128 stands for zero in the data rows.
Some points, one per row:
[218 222 153 191 209 197 205 204 138 179 196 172 154 140 211 225 212 208 228 149 137 225 209 192 190 202]
[119 113 147 139 156 102 130 113 142 125 137 104 129  45 145 133  96 123 110 145 149  82 113 163 163 123]
[138 125 122 117 121 111 100 117  95 124 126 129 128 152  93 112 120 125 101 124 121 134 100 109 125 132]
[ 87  91  92 141 121 122 116 110  99 131 136  95 112 169 113  93  94 109  96 108  91  90  83 111  93 105]
[132 127 125 122 122 134 138 130 134 142 140 148 158 180 143 134 130 126 131 129 121 113 117 120 129 126]
[183 135 119 140 168 120 137 165 125 177 184 132 181  79 184 181 177 174 128 162 152 165 141 186 192 147]
[120 134  89 134 147 124 145 150 110 122 130  86  93  49 136 137 141 145 140  99 113 123 133 125 127 120]
[146 210 191 153 123 127 148 185 207 153 126 146 195 124 200 124 177 197 192 221 229 141 221 181 198 206]
[100 103 116  98  98 115 123 122 122 119 105  90 115  12 109 103 129 114 111 107 105  86 106 107 108 109]
[106 130 137 109 103  93  91  98 102 109 115 111 117 129 113 110 120 125 116 123 125 114 129 117 118 122]
[153 110 103  76 125 107 111 108  75 101 118 101  79 149  63  99 102  89  94  60  59 107  93  69  99  95]
[ 89  82  62  92  79  85 113  94  92  96  87  74 101 120 104 103  91  90  96 103 103 110  93  99  92  83]
[ 94 107 157 149 156 123 135 107 144 136 138 131 137 147 141 142  88 120 113 143 153 111 102 141 132  97]
[146 143 148 127 134 151 147 126 129 113 133 178 134 135 131 154 135 119 161 129 135 173 161 124 127 138]
[ 77   9 105 121 116 118  96  15  45  67 113 129  23  94  57 129  46  27  66   0  27 129  29  74  21   5]
[121 118 116 111 110 106 126 138 153 148 156 139 134 106 124 117 122 130 123 122 129 120 119 119 121 131]
[ 81  95  98 112 112 107  97  98 107 108 122 128 130 121 116 105  96 107  88 111 111 105  94 112 113  98]
[138  89 122 132 137 125  90  83  60 118 135 133 120 141  90 124 114  82  80  75  78 121  72  98  74  79]
[105 125 133 124 136 131 121 116 133 111 120 110 117 128 118 110 107 124 124 118 106 119 105 104 110 116]
[170 124 126 112 142 156 180 152 144 144 160 161 133 127 138 177 162 133 169 139 142 180 144 118 117 115]
[148 155 149 158 157 154 140 127 118 138 141 123 134 134 130 133 139 137 137 138 124 154 142 141 140 151]
[ 78  92  99 104 100  93  93  99 115  89  93  82  93 126  95  85  95  87  79  89 109  68  92  87  94  97]
[124 185 177 147 133 147 166 183 201 147 118 121 162 131 177 119 166 195 187 212 223 155 211 186 193 194]
[122 166 178 165 134 154 169 138 180 141 121 161 112 104 152 150 123 148 157 151 160 119 153 161 163 148]
[215 147 192 210 223 255 194 202 138 224 211 233 217 148 129 229 225 172 156 153 127 221 119 147 132 178]
[ 75 103 123 126 121 128 144 102 138  91 106 127  92 164 127 122  83  99 115  95 109  90 110 122 115  90]
[144 132 141 124 139 173 158 129 122 117 117 134 119  84 120 144 134 119 138 114 116 135 142 122 130 130]
[118 114 103  95 106  90  95 107 102 117 129 117 128 129 125 117 127 129 126 136 118 124 115 116 112 109]
[198 186 155 152 165 159 110 154 103 155 152 126 181 133 149 137 183 178 132 184 160 159 138 128 152 186]
[ 82  90  75 104  80  70  81  92  98  83  71  60 120 156 139  86  92 107  89 138 125  90  97 137 127 116]
[113 112 102 101 103 102 116 123 129 134 136 136 139 150 108 108 109 111 103 111  98  90 100 107 117 119]
[ 62  84  65 139 147  61 112  96  59 120 131  64 116  88 135 131  85 112 101  93  69  60  90 139 120  66]
[128 133 109  99 103 132 114 142 155 131 118 161 141 151 117 123 138 138 145 159 158 147 148 117 122 130]
[104 110 124 127 118 125 128 130 128 125 122 129 133 134 127 128 127 134 133 121 119 131 120 127 117 121]
[130 111 113 107 104  91 107 114 127 130 130 135 140 127 120 123 124 125 111 130 116 105 122 117 125 126]
[ 88 131 135 123  74 124 113  89 145  90  68 107  89 135  96  72  70  75  98 112 126 109 131 116 103 139]
[124 125 125  96 105 137 136 140 141  95 101 142 101 118 124 125 142 137 133 127 139 131 137 106 118 122]
[137 140 125 118 123 134 120 120 118 106 107 119  86  85  93 113 116 120 156 127 126 130 125 109 108 124]
24 more points follow, each with its number after it:
[102  74  98 116 141 142 117  89  86 104 115 116  90 213  86 131  91  72  69  68  66 116  71  89  75  71] 0
[219 217 155 192 197 188 174 174 136 203 211 185 186 122 191 211 204 185 197 143 126 207 200 212 195 207] 1
[112 123 129 140 137 111 137 132 107 137 135 116 141 126 146 140 126 139 140 128 118  99 122 119 120  99] 2
[129 145 149  99  99 127 117 125 143 108 105 151 125 115 124 119 155 141 138 123 144 135 134  99 118 129] 3
[137 159 160 151 126 139 141 147 144 129 120 148 133  99 141 147 134 156 151 150 147 143 138 143 150 163] 4
[ 80  86  99 120 120 111 134 133 159 161 155 123 129 148 106  99  92 109 101 125 122  82  82 111 105  90] 5
[137 130  94  96  97 106 101 140 110 125 116 102 128 134 105  77 113 121 101 126 123 114 132 133 148 161] 6
[124 107 102 116 141  84  96 135  92 131 141 123 153 119 146 124 124 137  99 138 121 105 115 124 136  98] 7
[135 131 129 107 102 114 105  87 123  75  79 116  91 125  97 132 121  94 116 103 118 120 127 120 110 149] 8
[137 144 116 137 148 136 144 143 126 124 121 103 113 105 129 135 133 138 134 117 120 116 132 133 136 133] 9
[141 144 151 157 138 122 127 161 174 175 169 143 170  84 175 141 157 167 123 165 180 127 149 182 177 168] 10
[149 180 205 195 185 143 131 173 182 167 173 141 151  61 151 165 191 176 132 155 177 125 137 140 137 181] 11
[114 119 110  94 100 136 118 127 118 109 101 129 113 137 118 116 140 135 135 112 101 128 123  96 111 134] 12
[153 143 144 148 136 124 127 144 142 131 136 115 122 133 132 127 138 139 130 147 149 145 145 160 150 165] 13
[113  75  69  51 111 140 141  96  56  66  87 109  41 151  45 114 106  78 127  42  51 124  93  24  38  47] 14
[ 90  84  61 109 100  69  73  77  82 112 100  60 126 185 110  97  88  91  75 111  88  59  67 107  89 100] 15
[132 128 131 132 130 130 125 137 143 145 140 127 143  88 145 144 146 152 133 157 139 142 140 145 139 137] 16
[111 109 136 132 108 127  96 110 144 134 128 133 134 130 128 114 111 101  92 136 137 134 112 129 112 131] 17
[118 115 160 147 143 159 155 122 138 107 110 146 117 138 129 143 108 111 138 110 127 128 136 145 130 114] 18
[179 154 162 167 185 133 136 173 135 176 176 121 177 118 180 154 162 168 114 163 146 126 117 156 175 144] 19
[128  95  92  53 113 114 117 105  75 101 117 125  79 164  59 116 111  86 118  64  71 138 128  62  79  78] 20
[140 150 145 112 138 142 129 150 139 144 152 163 135  81 120 125 131 131 126  97 105 110 131 104 128 129] 21
[129 107  95  95 100 110 113  86  80  83  89  99 104 103 107 111 106  89 116 117 104 120 109 102  99 101] 22
[125 130 131 145 114 150 141 112 128 104  99 149 132 113 147 137 123 126 142 139 133 130 129 136 125 143] 23
Which two of these numbered points are nearest to each point below by angle, seen from the average point of the first points? Their numbers follow each, nearest first.
[129 133 139 140 134 126 116 119 118 102 117 121 114 114 128 130 124 115 115 113 123 126 133 123 119 135] > 8 22
[ 96 129 108  94  64  71 105 120 118  92  63  62 120 137 132  83 118 124 114 126 129  66 135 124 142 140] > 6 15
[161 155 116 168 165 155 182 169 130 170 174 125 170 153 175 167 170 161 174 150 146 169 184 181 171 161] > 1 19
[120 160 163 144 109 139 130 128 169 134 131 167 128 121 138 137 132 132 145 136 148 142 158 144 127 162] > 4 11
[211 143 178 176 176 180 151 140 123 174 175 191 169 165 114 174 175 138 154 138 138 208 136 166 147 161] > 1 19
[175 165 150 160 174 183 182 177 158 166 176 175 140 234 165 173 166 164 176 134 132 182 166 157 163 168] > 1 13
[129 166 186 179 162 157 140 142 159 143 131 125 155 148 165 141 153 173 146 149 150 115 121 136 149 159] > 11 19
[128 157 148 143 122 127 114 141 163 126 134 138 107 117 118 109 129 129 133 155 154 120 138 148 128 161] > 13 4
[149 182 206 196 181 144 137 180 206 202 208 171 191 114 169 155 172 186 141 181 188 140 154 170 168 193] > 11 10
[107 100  83 104  70 105  63  83  89 104  91 102  93 128 102 101 115 108  97  96  99 135 105 112 100 121] > 22 15
[158 148 157 119 176 207 189 175 143 185 184 183 182 141 157 189 178 181 184 135 124 194 170 129 162 125] > 1 19
[133 116 106  72 103 117 127 105 105 102 111 130  92 120  75 125 110  83 113  63  71 121 113  67  81 106] > 20 14
[149 128 124 139 140 145 142 123 119 123 119 119 142 194 144 142 136 126 129 137 133 147 141 151 149 131] > 13 1
[ 81  99 115 114  99  76  70  75  94  89  98  89 132 155 118 102 103 103  95 146 136  93  87  90  88  88] > 15 22
[ 88  83  82  93 109  89  99 123  86 123 113  70 104 122  97  80  90 118  68  83  79  75  75  91 118  92] > 15 22
[172 121 116 155 202 146 159 205 134 204 208 110 215 160 208 188 202 196 135 191 161 161 127 180 197 136] > 19 1
